In the data rows, 128 means zero.
Here are some points:
9 26 124 112 153 58 129 108 161 124 129 122 131 122 100 73 163 113 138 113 249 221 74 255
155 168 67 200 102 88 232 142 89 123 127 137 123 121 146 255 35 163 120 140 0 156 69 136
87 89 75 145 161 110 129 144 106 126 127 132 126 127 127 56 145 112 119 122 235 129 102 132
106 100 135 145 143 167 84 135 104 127 124 129 123 130 63 208 196 110 169 126 203 128 92 66
133 112 64 148 124 95 182 121 164 127 129 129 131 128 141 79 170 120 125 119 131 178 65 190
118 145 216 74 104 86 122 132 88 124 130 119 126 121 160 210 20 177 133 139 184 253 178 255
74 91 74 191 157 108 172 147 104 126 125 136 127 128 131 49 150 118 111 122 115 147 62 119
213 161 246 62 90 148 99 131 146 132 132 128 128 133 129 129 91 139 131 135 104 64 151 17
24 42 125 112 156 97 122 103 183 129 129 124 135 125 95 63 208 107 141 115 222 188 135 250
197 185 103 173 126 180 138 144 100 129 128 130 124 127 148 227 101 152 145 134 51 124 148 102
79 95 176 112 138 128 90 143 111 130 126 139 128 130 103 59 158 104 128 119 52 108 56 132
116 80 165 109 136 141 84 129 115 127 126 125 126 129 87 123 144 121 152 129 255 185 129 167
126 157 226 64 110 116 112 138 89 126 130 123 128 123 167 218 0 188 121 151 173 159 199 216
51 36 26 187 207 161 106 108 185 131 128 122 127 128 89 242 222 118 150 129 211 113 120 127
144 133 209 105 128 142 100 128 103 128 127 124 131 124 120 232 87 174 158 134 255 170 124 255
139 179 140 107 120 145 90 119 121 127 126 119 125 134 87 119 162 110 144 118 103 91 255 116
115 111 149 116 137 129 129 134 88 126 126 125 128 124 182 159 27 168 118 129 113 172 158 250
221 139 105 159 117 204 126 141 100 127 125 129 128 128 113 228 133 141 133 136 104 94 130 136
98 57 126 118 160 103 129 132 139 127 127 135 128 129 147 48 190 113 115 124 120 123 39 144
161 167 119 115 106 121 215 129 129 127 128 124 126 125 95 186 190 130 151 128 22 146 138 95
215 146 195 69 101 211 50 132 139 129 129 127 128 135 144 97 151 118 117 130 144 32 119 0
68 85 143 85 138 66 93 123 90 123 132 117 125 121 161 152 34 150 129 141 176 171 141 255
124 138 143 106 108 134 96 132 145 132 127 131 130 132 120 53 188 105 120 118 116 100 100 79
202 202 139 95 106 157 114 129 112 129 131 124 130 123 133 227 3 177 128 151 92 199 160 255
54 94 155 92 138 50 117 127 102 123 130 121 126 121 138 143 70 144 122 123 138 215 205 255
149 215 209 95 92 105 141 130 102 127 122 124 128 131 83 184 160 108 153 120 162 77 228 88
160 143 100 148 118 103 192 132 123 128 127 129 127 128 165 22 57 135 94 129 94 67 125 66
139 146 158 101 116 104 152 131 89 127 130 126 128 123 142 180 79 149 124 135 64 190 176 255
115 162 169 79 125 98 127 139 107 127 127 120 125 126 117 174 144 123 136 122 149 115 222 183
128 119 34 193 124 125 155 126 151 126 130 130 128 128 128 155 92 142 119 132 113 154 121 135
157 105 75 170 151 172 108 151 96 128 127 136 129 124 154 91 66 133 101 132 187 61 136 91
53 14 33 165 212 185 87 128 141 127 128 127 125 127 65 155 174 107 164 124 255 119 61 103
139 96 177 105 126 153 63 135 99 127 126 124 124 130 75 149 159 127 163 133 255 179 146 176
103 120 74 202 123 99 145 106 171 127 129 123 128 128 128 202 178 134 150 122 50 138 175 94
129 106 54 173 151 163 145 138 107 125 130 134 130 127 167 100 36 151 107 130 181 126 125 88
172 179 73 132 116 114 130 105 194 131 130 123 128 128 128 180 102 134 146 125 21 126 174 116
77 48 94 127 141 125 114 100 180 131 129 126 135 127 116 68 164 102 131 115 89 201 93 197
79 127 22 153 114 116 218 142 111 126 126 129 124 123 99 255 172 124 149 130 115 157 59 187
35 73 133 105 130 109 116 154 106 123 134 132 123 126 185 76 33 138 95 130 186 34 92 0
129 215 177 86 113 92 107 128 101 127 125 120 124 127 88 224 191 121 155 117 79 134 160 179
74 78 130 125 125 117 153 126 154 129 128 130 129 127 122 37 212 113 123 120 134 174 32 99
144 101 96 127 131 135 104 114 174 130 130 129 130 132 132 119 147 120 128 126 139 107 124 129
32 36 121 167 147 97 117 102 190 130 127 122 134 126 108 68 177 109 121 116 255 255 102 181
141 156 60 210 107 89 212 131 116 124 128 134 125 123 136 243 85 152 130 135 0 147 95 108
123 168 247 64 106 120 97 121 97 127 124 121 126 125 96 208 140 125 136 129 153 207 198 220
174 166 187 84 99 175 95 129 128 131 124 123 127 133 103 153 198 111 133 123 111 63 206 71
Then 40 other points, each followed by its number:
74 99 198 55 131 133 50 145 104 127 132 132 125 129 146 77 107 131 117 142 117 78 105 43 0
129 130 36 203 112 132 163 131 137 124 132 132 129 126 145 144 71 155 111 138 122 185 100 167 1
152 122 68 180 126 189 136 118 167 128 131 129 130 127 131 115 91 139 115 134 170 105 121 68 2
124 138 64 199 119 107 173 149 117 126 127 132 127 125 108 226 141 124 141 128 45 184 80 131 3
142 115 113 156 121 152 83 136 106 130 127 137 127 131 130 14 155 120 106 126 233 37 184 25 4
223 162 250 56 91 147 91 131 146 132 132 127 129 133 127 147 96 128 134 137 79 73 142 6 5
255 186 88 165 84 130 221 113 168 134 123 133 143 130 142 0 139 97 101 110 44 142 132 227 6
192 238 189 101 86 104 161 132 130 131 129 128 127 127 145 136 97 142 123 126 0 102 125 72 7
76 79 94 146 141 129 115 141 115 125 128 133 130 125 130 80 144 134 119 126 236 146 74 160 8
93 92 230 110 146 143 77 125 151 130 128 133 130 128 114 29 164 101 115 125 169 139 42 117 9
137 133 184 65 101 87 112 131 105 124 125 120 126 128 75 136 180 108 152 119 89 120 205 206 10
131 97 109 137 139 143 104 126 125 132 124 129 131 130 131 22 123 118 107 126 255 91 155 217 11
101 130 245 55 108 73 92 123 89 129 125 118 124 126 89 255 197 123 144 124 102 202 196 253 12
172 255 104 121 89 112 202 137 134 130 124 129 134 128 142 9 141 107 102 112 0 172 182 218 13
140 146 72 160 130 125 173 133 117 128 124 128 129 132 120 5 164 103 113 114 28 114 138 79 14
208 230 112 164 97 114 167 133 94 128 122 133 128 130 118 0 174 96 97 107 0 128 167 130 15
115 95 77 133 115 178 104 127 140 129 125 132 129 132 163 16 223 117 106 125 255 112 149 121 16
202 209 184 85 106 140 136 119 179 132 130 124 130 132 109 122 208 116 144 127 52 65 203 32 17
148 158 207 39 117 128 44 129 162 134 126 132 128 134 106 107 213 105 132 138 152 55 104 0 18
159 169 255 49 107 143 58 134 128 132 130 135 122 137 132 87 112 135 127 139 103 36 110 0 19
141 89 70 147 141 145 103 108 197 132 132 132 132 133 153 110 134 124 120 128 159 109 97 117 20
197 130 36 200 114 141 199 104 162 129 132 123 130 128 148 166 84 151 127 131 42 158 168 161 21
121 86 37 179 132 150 169 108 194 128 128 123 124 130 87 193 155 104 172 120 55 57 171 11 22
77 63 49 169 171 116 130 145 104 126 127 137 126 127 143 19 130 113 110 125 255 137 57 121 23
122 97 165 70 120 84 132 121 88 123 131 120 128 122 145 255 45 162 132 134 150 223 210 255 24
252 156 121 147 105 193 125 140 100 127 124 129 128 128 100 255 154 142 142 137 70 98 142 145 25
136 137 52 153 147 116 162 113 197 131 128 127 124 136 81 255 178 108 159 118 70 70 143 27 26
151 164 255 61 93 111 111 146 89 126 127 123 125 126 103 255 124 137 140 136 99 182 164 255 27
103 83 39 184 142 165 137 132 127 124 134 133 126 128 255 159 0 199 100 144 193 80 91 45 28
224 160 126 174 110 143 202 130 110 130 124 133 132 131 139 0 190 100 104 112 57 106 159 67 29
190 172 255 80 96 117 109 122 169 131 128 127 128 136 94 156 208 104 146 123 86 56 187 0 30
121 104 55 179 152 109 163 150 94 128 125 139 125 131 137 0 138 101 104 114 36 166 108 167 31
142 159 250 50 103 107 114 142 89 127 127 120 124 124 96 238 140 134 187 126 211 213 165 139 32
73 51 194 106 159 108 89 138 118 129 127 133 126 127 107 38 106 100 117 122 93 134 18 128 33
150 142 166 120 125 139 113 123 131 127 129 125 130 125 132 207 96 167 150 131 225 171 122 232 34
123 140 78 143 149 129 128 126 158 129 130 132 128 134 154 101 75 136 114 125 200 83 78 74 35
178 218 83 113 107 162 178 117 125 126 134 127 133 126 169 179 0 171 109 144 95 105 141 156 36
44 73 221 100 119 104 84 148 99 124 132 129 122 128 163 26 76 140 101 131 92 45 69 0 37
199 204 99 160 105 117 168 137 94 128 122 132 128 131 124 0 160 97 97 108 0 124 156 134 38
147 132 153 116 134 125 82 132 106 128 127 127 125 126 97 201 144 133 161 141 153 112 149 147 39
Which three of these numbered points are nearest to each point below by angle, seen from the average point of the first points? Their numbers follow each, nearest first.
83 63 130 118 153 124 118 103 154 134 126 122 132 128 97 85 204 106 140 121 234 150 152 163 > 16 8 11
194 162 211 109 102 134 109 115 190 132 131 128 129 136 113 135 155 112 132 126 106 53 161 0 > 30 5 17
255 196 108 178 100 153 227 131 102 131 122 132 133 132 147 0 198 99 97 109 14 89 203 37 > 29 15 38
193 222 87 125 78 122 185 129 120 134 123 133 131 131 153 0 130 97 96 108 0 152 183 114 > 38 15 13
98 78 163 105 146 129 131 137 105 125 130 124 128 125 173 131 32 155 113 137 242 110 196 169 > 11 28 24
109 111 66 166 145 125 138 134 93 128 125 132 126 129 135 0 208 100 102 113 36 150 105 115 > 31 14 38
108 128 168 91 103 120 83 126 158 132 128 130 129 131 110 75 189 103 127 119 121 111 74 76 > 18 9 19
144 160 66 212 111 106 186 150 119 127 126 130 126 125 99 255 140 123 153 130 0 197 91 129 > 3 21 26
20 31 116 96 150 76 128 102 159 129 128 122 130 124 100 90 212 104 132 116 166 251 108 239 > 8 23 33
59 93 199 92 118 97 91 143 105 125 131 127 123 128 142 79 101 132 116 129 102 63 109 27 > 37 0 19
102 84 44 173 145 152 141 137 121 123 135 133 125 127 238 162 0 191 100 146 174 81 85 42 > 28 35 2
112 117 130 136 158 134 128 120 117 126 133 125 128 126 172 129 53 143 119 129 255 103 177 144 > 11 28 35
118 88 93 136 139 134 103 113 173 130 131 133 130 132 166 87 125 126 114 129 156 98 89 85 > 20 35 2
169 137 78 162 113 117 180 108 146 128 131 122 129 127 136 181 98 145 135 130 49 158 169 199 > 21 3 1
155 165 30 154 125 102 147 101 190 130 130 122 128 125 134 196 82 143 140 125 19 158 173 167 > 21 3 36
115 108 238 72 121 124 87 123 170 131 128 132 125 127 98 85 217 99 121 125 94 129 54 57 > 18 9 19
126 157 215 28 95 168 35 130 135 131 126 133 127 133 126 109 100 120 123 139 96 26 109 0 > 19 0 5
155 126 189 88 131 121 61 134 99 129 126 126 124 126 74 222 183 121 174 141 161 117 157 170 > 39 12 32
191 236 88 122 98 164 183 119 136 127 131 128 135 127 157 127 27 153 106 136 62 114 133 165 > 36 7 21
25 80 170 80 133 39 111 116 134 125 128 120 128 123 95 125 119 110 134 118 172 190 125 255 > 12 24 10
162 100 94 224 180 162 83 104 224 132 130 127 136 133 137 104 90 120 111 133 148 104 84 79 > 20 2 35
74 84 255 100 150 144 67 127 150 128 128 134 127 128 109 30 166 100 118 126 154 119 26 87 > 9 33 0
185 155 125 187 79 142 246 113 180 132 125 131 134 131 114 0 127 100 98 113 8 155 136 230 > 6 13 38
110 83 125 99 128 103 128 121 100 124 130 122 127 123 126 255 107 150 141 131 168 214 176 246 > 24 34 12
173 210 218 91 90 111 142 135 130 130 130 128 126 126 150 187 80 154 132 131 0 104 104 40 > 7 5 19
143 132 175 87 144 144 80 132 102 131 126 129 127 125 123 255 111 128 134 141 201 182 170 255 > 34 24 27
143 152 71 143 122 110 177 120 171 126 127 132 128 126 125 80 173 121 122 125 154 152 58 158 > 6 20 23
53 116 140 97 157 67 110 121 100 124 128 119 129 122 137 215 88 154 128 129 185 207 165 255 > 24 34 12
157 127 217 82 116 148 89 136 99 127 130 126 130 124 146 225 66 163 141 145 131 172 158 253 > 27 24 34
88 122 81 115 145 84 144 134 145 127 132 131 127 129 183 22 70 126 99 125 137 101 105 87 > 35 37 23
221 255 97 135 69 122 235 144 140 132 123 133 136 131 144 0 165 98 95 107 0 164 190 184 > 13 15 38
73 74 204 46 142 157 26 150 107 127 132 136 124 131 147 49 122 126 109 142 112 45 60 0 > 0 37 19
141 204 157 114 104 163 121 139 99 130 124 127 128 130 80 194 160 112 160 125 147 95 147 124 > 39 25 30
143 201 65 188 110 121 166 111 157 130 129 126 130 124 137 255 66 158 138 138 25 151 201 107 > 21 36 3
51 50 177 120 138 79 87 132 130 128 128 136 128 128 111 78 134 105 126 121 101 166 37 149 > 33 9 37
123 103 103 170 133 180 99 126 157 129 130 130 130 128 134 70 89 132 105 131 191 84 112 61 > 2 35 4
131 182 253 58 102 128 92 123 87 126 124 121 125 125 102 216 116 131 133 133 192 228 200 245 > 27 32 12
152 114 181 97 120 141 69 136 109 129 127 128 124 124 116 150 106 122 157 133 255 218 156 187 > 34 32 24
211 123 94 168 113 211 151 138 128 131 124 126 134 135 136 0 161 107 103 117 116 143 142 129 > 29 6 38
94 99 197 60 132 158 48 144 111 129 130 132 124 132 134 77 144 122 116 136 110 52 104 3 > 0 19 37
53 57 172 107 154 110 76 142 113 130 126 141 128 129 113 14 165 100 118 118 48 122 28 125 > 33 9 37
141 98 66 198 128 160 101 139 96 129 125 139 127 130 135 0 140 124 100 123 255 36 220 45 > 4 16 11
209 149 82 95 108 176 86 140 100 128 125 124 126 127 119 182 105 155 136 132 75 116 168 136 > 25 36 21
